128 stands for zero in the data rows.
Here is a table of points, one per row:
[111, 133, 176, 155, 139, 105, 72, 123, 177, 124, 130, 132, 158, 87, 75, 119, 114, 153, 116, 186, 126, 121, 115, 125, 173, 63, 140, 177, 104, 123, 137, 127]
[177, 128, 115, 107, 148, 125, 183, 113, 100, 114, 138, 147, 165, 122, 178, 117, 96, 157, 116, 169, 100, 82, 104, 88, 99, 159, 125, 132, 220, 94, 114, 130]
[123, 139, 129, 129, 113, 165, 174, 129, 109, 95, 204, 87, 125, 72, 127, 105, 164, 57, 108, 130, 135, 90, 90, 133, 87, 95, 205, 138, 116, 109, 44, 190]
[161, 101, 61, 144, 158, 86, 112, 142, 137, 150, 122, 159, 139, 125, 158, 134, 137, 162, 89, 126, 145, 150, 149, 151, 174, 117, 126, 136, 143, 134, 121, 65]
[115, 114, 164, 143, 94, 134, 110, 126, 121, 188, 96, 100, 85, 154, 91, 105, 116, 107, 79, 136, 102, 139, 109, 115, 154, 122, 79, 117, 113, 131, 90, 152]
[170, 154, 121, 160, 66, 138, 111, 135, 104, 125, 150, 184, 102, 206, 156, 173, 127, 134, 70, 149, 115, 181, 147, 130, 85, 111, 137, 128, 102, 146, 127, 154]
[145, 169, 145, 100, 147, 127, 186, 126, 116, 60, 179, 95, 77, 109, 137, 131, 86, 114, 94, 96, 138, 81, 87, 150, 133, 179, 166, 153, 155, 160, 131, 146]
[102, 150, 125, 206, 103, 89, 111, 83, 169, 65, 108, 127, 120, 136, 77, 139, 77, 97, 144, 100, 95, 167, 129, 107, 88, 148, 144, 135, 137, 107, 142, 114]
[166, 130, 137, 120, 167, 121, 67, 91, 114, 70, 117, 99, 105, 91, 136, 99, 145, 187, 87, 119, 162, 153, 121, 148, 134, 103, 75, 112, 94, 183, 153, 96]
[195, 151, 102, 97, 126, 174, 94, 145, 150, 139, 127, 103, 149, 121, 91, 122, 133, 138, 166, 131, 121, 92, 83, 146, 88, 146, 135, 122, 202, 91, 103, 110]
[164, 35, 110, 138, 139, 134, 133, 118, 161, 142, 117, 90, 127, 142, 127, 128, 77, 144, 142, 92, 163, 114, 187, 117, 181, 95, 60, 140, 110, 113, 180, 100]
[145, 67, 88, 142, 116, 99, 170, 105, 174, 141, 76, 153, 121, 111, 150, 118, 123, 143, 123, 103, 131, 149, 123, 74, 103, 150, 93, 144, 103, 106, 103, 66]
[114, 103, 97, 150, 124, 110, 118, 147, 147, 141, 119, 174, 69, 151, 176, 138, 96, 127, 160, 87, 93, 176, 92, 114, 151, 108, 93, 138, 145, 130, 191, 113]
[117, 147, 133, 119, 120, 86, 144, 142, 173, 184, 186, 94, 110, 115, 79, 163, 184, 148, 111, 69, 126, 108, 159, 104, 142, 124, 125, 150, 117, 97, 124, 122]
[144, 195, 106, 83, 161, 146, 80, 134, 70, 90, 203, 165, 185, 93, 109, 107, 184, 123, 177, 117, 106, 57, 78, 116, 111, 153, 95, 94, 170, 130, 153, 149]
[124, 162, 92, 176, 90, 124, 159, 136, 104, 146, 91, 118, 90, 165, 122, 101, 181, 158, 155, 79, 125, 168, 125, 176, 164, 70, 151, 91, 140, 132, 138, 145]
[139, 118, 111, 120, 171, 111, 87, 126, 135, 108, 114, 202, 105, 111, 141, 210, 157, 90, 141, 97, 160, 141, 177, 113, 112, 83, 132, 88, 167, 138, 140, 135]
[102, 162, 120, 61, 132, 119, 111, 188, 97, 137, 171, 134, 111, 116, 81, 202, 133, 162, 156, 133, 95, 138, 104, 169, 92, 176, 96, 170, 154, 151, 117, 166]
[97, 121, 159, 73, 179, 166, 125, 152, 148, 139, 131, 145, 92, 138, 125, 83, 160, 96, 199, 111, 152, 89, 136, 162, 155, 120, 105, 149, 157, 89, 130, 189]
[104, 127, 126, 148, 181, 210, 141, 141, 111, 107, 100, 118, 116, 109, 136, 179, 123, 128, 98, 165, 112, 102, 142, 142, 140, 95, 126, 90, 47, 194, 79, 109]
[125, 143, 119, 103, 41, 120, 165, 197, 104, 126, 102, 138, 161, 66, 137, 137, 108, 95, 100, 132, 103, 85, 119, 142, 161, 129, 116, 132, 114, 109, 135, 142]
[98, 86, 118, 134, 107, 202, 133, 109, 119, 120, 139, 143, 149, 155, 130, 97, 163, 144, 73, 105, 139, 198, 111, 177, 135, 137, 167, 97, 129, 221, 118, 103]
[193, 117, 166, 181, 124, 95, 132, 149, 80, 126, 116, 86, 144, 125, 142, 117, 93, 136, 126, 99, 99, 198, 134, 74, 157, 158, 135, 80, 115, 92, 76, 132]
[189, 175, 79, 132, 101, 128, 123, 72, 87, 117, 118, 64, 122, 124, 143, 138, 157, 126, 166, 189, 142, 134, 122, 95, 140, 204, 108, 141, 122, 93, 143, 142]
[139, 80, 139, 80, 165, 134, 90, 75, 72, 112, 75, 123, 175, 137, 83, 178, 140, 150, 175, 113, 141, 128, 145, 102, 196, 114, 153, 157, 125, 61, 150, 141]
[148, 105, 154, 123, 184, 99, 156, 125, 164, 125, 129, 141, 180, 164, 117, 110, 148, 134, 162, 130, 182, 134, 124, 144, 165, 132, 100, 79, 97, 173, 173, 129]
[147, 96, 142, 91, 87, 154, 111, 118, 137, 169, 192, 128, 161, 115, 127, 165, 83, 137, 184, 115, 160, 125, 161, 134, 63, 81, 98, 145, 96, 102, 146, 106]
[114, 127, 143, 89, 138, 119, 118, 79, 146, 182, 99, 143, 166, 124, 130, 91, 162, 125, 150, 121, 80, 122, 171, 121, 87, 121, 164, 178, 102, 117, 140, 135]
[154, 148, 169, 147, 88, 116, 161, 121, 93, 145, 101, 121, 136, 121, 100, 118, 109, 102, 129, 162, 150, 77, 111, 112, 134, 124, 147, 179, 183, 196, 116, 84]
[85, 106, 161, 157, 130, 134, 141, 98, 151, 149, 155, 176, 131, 107, 120, 143, 141, 103, 117, 152, 98, 117, 160, 167, 106, 155, 94, 130, 146, 116, 138, 184]
[116, 92, 164, 118, 145, 129, 174, 127, 161, 80, 83, 163, 132, 191, 168, 147, 134, 139, 157, 130, 75, 138, 108, 170, 120, 92, 133, 101, 61, 132, 130, 121]
[114, 120, 166, 106, 111, 173, 122, 165, 150, 66, 125, 154, 78, 154, 118, 79, 166, 163, 117, 164, 130, 132, 131, 63, 108, 145, 154, 93, 84, 121, 146, 114]
[112, 149, 97, 166, 131, 120, 135, 143, 57, 163, 140, 127, 114, 95, 77, 71, 64, 65, 109, 119, 130, 137, 128, 125, 109, 175, 148, 168, 124, 110, 131, 129]
[100, 116, 187, 144, 151, 120, 148, 142, 144, 133, 101, 134, 98, 128, 141, 104, 143, 135, 81, 160, 173, 100, 73, 210, 85, 122, 177, 56, 107, 128, 150, 134]
[81, 144, 55, 139, 87, 88, 138, 104, 90, 118, 172, 107, 99, 131, 145, 111, 84, 159, 169, 176, 130, 111, 158, 92, 152, 135, 167, 110, 123, 149, 76, 157]
[163, 159, 67, 109, 128, 106, 108, 143, 123, 127, 113, 120, 139, 165, 167, 143, 139, 124, 151, 135, 107, 83, 154, 147, 126, 133, 141, 131, 170, 91, 130, 115]
[99, 55, 99, 183, 120, 42, 107, 154, 135, 100, 94, 155, 187, 149, 117, 85, 96, 116, 79, 108, 131, 159, 134, 101, 121, 133, 108, 133, 114, 93, 121, 78]
[100, 200, 146, 160, 208, 188, 152, 174, 177, 165, 131, 124, 154, 89, 148, 123, 156, 207, 144, 125, 141, 145, 138, 114, 87, 134, 107, 171, 143, 135, 126, 146]
[76, 156, 196, 116, 100, 161, 101, 106, 161, 177, 120, 183, 145, 84, 195, 82, 144, 145, 93, 135, 116, 118, 128, 164, 135, 112, 137, 98, 123, 176, 95, 180]
[43, 106, 152, 104, 109, 156, 117, 105, 113, 130, 115, 64, 111, 148, 146, 138, 131, 87, 120, 117, 175, 171, 133, 147, 111, 128, 130, 130, 122, 173, 144, 108]
[137, 164, 86, 67, 128, 151, 156, 125, 144, 126, 151, 62, 105, 166, 93, 169, 71, 51, 72, 162, 146, 183, 171, 65, 197, 142, 149, 120, 129, 87, 151, 125]
[126, 125, 152, 157, 114, 74, 98, 142, 154, 153, 127, 96, 140, 164, 160, 160, 131, 106, 172, 130, 126, 85, 107, 130, 114, 155, 134, 141, 152, 139, 124, 92]
These points spread out most along one direction. Take the direction at right angles to it along which they spread out most. Go by this last direction. How many in every 100 of the points above lie lower along it than each point below? Answers are rounded to whole numbers. More than half of the points above lie lower than the first one.
[114, 127, 143, 89, 138, 119, 118, 79, 146, 182, 99, 143, 166, 124, 130, 91, 162, 125, 150, 121, 80, 122, 171, 121, 87, 121, 164, 178, 102, 117, 140, 135] 57
[104, 127, 126, 148, 181, 210, 141, 141, 111, 107, 100, 118, 116, 109, 136, 179, 123, 128, 98, 165, 112, 102, 142, 142, 140, 95, 126, 90, 47, 194, 79, 109] 90
[102, 150, 125, 206, 103, 89, 111, 83, 169, 65, 108, 127, 120, 136, 77, 139, 77, 97, 144, 100, 95, 167, 129, 107, 88, 148, 144, 135, 137, 107, 142, 114] 21
[161, 101, 61, 144, 158, 86, 112, 142, 137, 150, 122, 159, 139, 125, 158, 134, 137, 162, 89, 126, 145, 150, 149, 151, 174, 117, 126, 136, 143, 134, 121, 65] 36
[115, 114, 164, 143, 94, 134, 110, 126, 121, 188, 96, 100, 85, 154, 91, 105, 116, 107, 79, 136, 102, 139, 109, 115, 154, 122, 79, 117, 113, 131, 90, 152] 60
[147, 96, 142, 91, 87, 154, 111, 118, 137, 169, 192, 128, 161, 115, 127, 165, 83, 137, 184, 115, 160, 125, 161, 134, 63, 81, 98, 145, 96, 102, 146, 106] 38
[177, 128, 115, 107, 148, 125, 183, 113, 100, 114, 138, 147, 165, 122, 178, 117, 96, 157, 116, 169, 100, 82, 104, 88, 99, 159, 125, 132, 220, 94, 114, 130] 7
[170, 154, 121, 160, 66, 138, 111, 135, 104, 125, 150, 184, 102, 206, 156, 173, 127, 134, 70, 149, 115, 181, 147, 130, 85, 111, 137, 128, 102, 146, 127, 154] 64
[148, 105, 154, 123, 184, 99, 156, 125, 164, 125, 129, 141, 180, 164, 117, 110, 148, 134, 162, 130, 182, 134, 124, 144, 165, 132, 100, 79, 97, 173, 173, 129] 71
[163, 159, 67, 109, 128, 106, 108, 143, 123, 127, 113, 120, 139, 165, 167, 143, 139, 124, 151, 135, 107, 83, 154, 147, 126, 133, 141, 131, 170, 91, 130, 115] 10
[114, 103, 97, 150, 124, 110, 118, 147, 147, 141, 119, 174, 69, 151, 176, 138, 96, 127, 160, 87, 93, 176, 92, 114, 151, 108, 93, 138, 145, 130, 191, 113] 43
